(in the rows, 128 means zero)
The rows below come in pairs that one turn or mirror swaps. Which row does each named row swap with?
The rows were stretched afterwards, more along some directions than others.
geg: [127 129 152 112 141 136 112 133 132 134 133  91 114 118 136 179 190 118
 145  74 134 116 128 193 124 126]
Dif: [115 121 147 100 122 132 121 176 131 157 148  84 111  98 116 117 182 131
 141 130 106 118 171 138 110 122]
Meda: [160 136 127 129 124 123  92 128 135 120  76  95 105 126  89 135  95 136
 112 139 101 132 138 131 108 116]
tido: [149 143 116 120 163 103  90 113 127 124 112  78 123 135 131 170 160 105
  90  83 128 131 128 122 140 150]
leses: [141 119  97 118 114 126 124 127 126 114 107 108 111 143 105 162 116 118
 150 115 120 123 125 116 131  94]
vamol: [ 81 133 157 141 132 135 129 155 125 129 117 109 133 115 119 133 126 134
 184 128 118 120 156 129 106 120]
nofe: [ 95 140 178 130 159 128 129 166 109 125 117  97 109  96 135 138 180 135
 131 103 114 121 173 150 131 113]
Kizi: [149 137 131  91 114 126 130 127 116 160 165 111  97 108 154 124 181 112
 116 108 108 123 129 150 108 140]
des: [117 139 165 136 159 158 148 144 119 122  91 108 150 110 129 131 123 130
 152 113 100 135 132 171 101 110]
ruma: [115 122 157 112 116 132 131 128 120 108 107 161 116 103 122 171 128 107
 163  87 128 132 139 126 126 114]
Kos: [144 141 111 143 110 151  97 109 140 158 112 125 152 126 115 168 125 124
 153 153 130 121 143 140  80 117]
Kege: [126 144 134 112 133 109 118 126 114 104  84 136 109 119  87 167 125 143
 133 114 124 143 138 156 114 106]
Tam: [125 140 135 130 145 144 112  99 156 127 121 119 114 131 124 150 130 121
 146 115 157 115 110 173 100 111]
vefem: [100 136 126 153 128 147 114  85 148 125 104 135 114 104 157 140 127 106
 146 138 110 123 151 110 124 103]
gezit: [139 131 125 126 138 127 110 112 101 127 127 112 146 125 118 152 128 131
 150 104 132 140 157  88  96 141]
zeso: [133 146 138 138 146 135 117 112 134 136 107 108 126 120 114 119  95 138
 159 143 130 115 126 138 106 119]
Fevo: [155 150 145 104 153 128 122 132 133 149 136  96 140 142 100 129 145 141
 155 104 158 111  94 153  89 124]
Pag: [101 129 153 109 158 134 139 179 121 125 116  96 134 112 127 128 154 143
 127 105 124 120 151 140 118  99]
vazum: [140 109 129 118 139 135 148 166 114 126 133  99 141 122  93 154 159 122
 161 105 130 124 157 138 110  99]
Rebit: [145 134 118 141 113 131 109  91 122 137 122 116 106 127 128 146 109 124
 126 139 124 114 165  88 111 127]
Malas: [140 141 152  98 129 114 123 132  77 134 150 100 161 114 121 138 171 130
 128  97 123 131 137 146 114 148]
somup: [108 145 131 151 122 156 104 104 146 158 122 102 140 118 141 135 145 131
 163 162 132 112 152 124  87 105]
kamip: [121 151 137 132 138 105 109 104 131 139 134 122  95 111 142 142 176  95
 128  96 107 139 127 159 112 166]
napuv: [136 159 141 141 123 126 125  89 141 142 107 121  94 121 128 135 148 106
 140 121 133 117 142 139 115 129]
kadag: [136 128  96 136 110 145 116  95 148 142 113 160 132 126 127 173 129  99
 143 131 132 127 127 125 101 119]
Kel: [138 139 113 108 146 113 105 135 144 154 145  81 130 133 157 136 165 121
  97 116 123 112 134 135 122 147]
gem: [110 145 171 137 131 113 116 125 123 119 104 116  68 101 146 122 166 123
 119  96  79 143 147 149 143 143]
nuki: [121 131 170 141 123 121 113 122 103 122 100 118  94  94 129 149 152 110
 127  87  91 136 155 135 131 130]
Pivag: [135 154 170 101 144 110 103 152 103 139 150  82 145 106 138 144 198 128
 134  80 123 127 121 164 106 145]
Sib: [119 144 141 132 146 122  89 128 143 129  79 117 121 118 124 178 160 100
 102  90 116 124 118 201 126 125]
Duzad: [141 140 129 129 145 133 118 119 136 171 150  80 138 154 113 122 146 128
 158 138 136 100 133 121  94 122]
vizig: [122 128 137  94 148 138 125 145 102 108 125  84 109 100 107 126 165 134
 117  94 127 137 153 153 116 109]
boseg: [113 131 124 117 143 145 109 132 133 141 143  84 150 132 125 164 153 143
 132 135 136 111 168 148  95  96]
romak: [125 144 126 136 142 149 116 125 164 121  79 110  87 116 119 130 115 131
 123 113 118 133 145 151 100 108]
soni: [157 149 125 118 169 104 105 113 124 102 104 123 114 129 130 185 153 118
 102  71 144 138 100 133 148 149]
fova: [127 165 153 116 150 113  92 132 132 138 120  91  79 111 157 166 192 121
  91  86 105 137 150 134 120 134]
tid: [111 151 145 144 149 141 132 123 151 123 125 127 149 145 108 164 125 123
 176 124 148 132 113 152  80 132]
sireg: [144 142 147 139 160 121 115 128 142 140 114  92 136 164 111 167 148 143
 126 118 122 126 138 127 138  98]
Sas: [128 138 149 114 130 117 116 144 120 137 114 128 138 115 141 164 194 130
 124  96 102 148 111 156 121 130]
bukuz: [ 94 134 155 146  98 132 139 155 112 129 120  89 116 102 117 102 166 112
 140 140  83 127 175 136 115 101]
Bef: [124 154 136 140 130 131 109 118 112 139 128  89 108 116 170 126 156 128
 116 127  88 124 169 115 125 139]
Zug: [133 153 153 153 119 128  90 131 128 115  71 124 100 105 126 172 161 124
 109 109  91 147 128 168 132 124]
tadak: [113 151 153 149 103 124 107 111 141 133 104 122  91 107 122 128 156 129
 156 137 102 131 138 170 102 156]
gakun: [111 132 156 116 109 161 153 126 130 124 132 152 114 105 134 123 135 125
 172 100 129 128 127 163 102 105]
nak: [154 147 139 130 134 109 112 111 131 128 126 123 104 117 135 163 179 107
 136  89 108 136 106 149 109 141]
gifeb: [132 144 138  90 158 132 124  88 134 141 128 121 106 139 131 152 161 126
 130  77 155 127 121 148 126 136]
Zot: [142 137 130 110 146 118 123 137  97 142 124 101 175 141 104 138 145 140
 130 112 108 137 122 125  98 132]
rusa: [112 132 144 155 115 135  97 136 145 121  95 131 105 102 145 187 167 101
 124 107 102 138 130 174 147 121]
zaku: [150 157 162 110 157 129  91 109 148 152 128  99  96 115 145 155 168 128
 126 101 138 114 131 125 143 119]
nunog: [169 143  91 121 141 115  94  99 158 136 117 126 121 140 134 175 155 120
 104 121 143 135  91 130 116 134]
Vozum: [136 138 112 127 130 135 121  89 134 138 130 123 101 121 135 123 118 118
 147 131 125 121 157  92  98 128]
sisi: [152 127 130 131 148 108 109  93 127 121 108 125  97 124 147 142 135 115
  91  90 106 148 114 138 163 155]
Vasa: [128 160 154 117 153 131 127  94 124 172 133 103 150 136 151 128 167 129
 141 123 113 106 142 133  95 135]
bon: [ 93 137 154 146 114 133 117 120 152 144 117 129  96  97 148 135 182 113
 145 130 118 127 125 192 123 138]
Sig: [123 137 124 125 101 150 106 155 105 128 131 100 159 120 112 160 146 128
 151 134 138 103 154 155  85 110]
zukip: [124 142 125 140 131 117 116 123 140 138 119 113 114 136 159 151 160 134
 105 135  86 129 155 112 122 124]
zotu: [ 83 123 158 124 127 158 139 164 121 132 112 101 133 108 128 127 149 140
 162 118 115 117 170 172  86 103]
Netul: [106 147 155 138 140 109 109 154 126 106 134  76  97 104 130 143 206 112
 117 106 106 125 142 158 125 139]

rusa is swapped with Kos
sisi is swapped with gezit
zukip is swapped with nak
kadag is swapped with Zug
geg is swapped with boseg
Sas is swapped with nunog
Vozum is swapped with gem

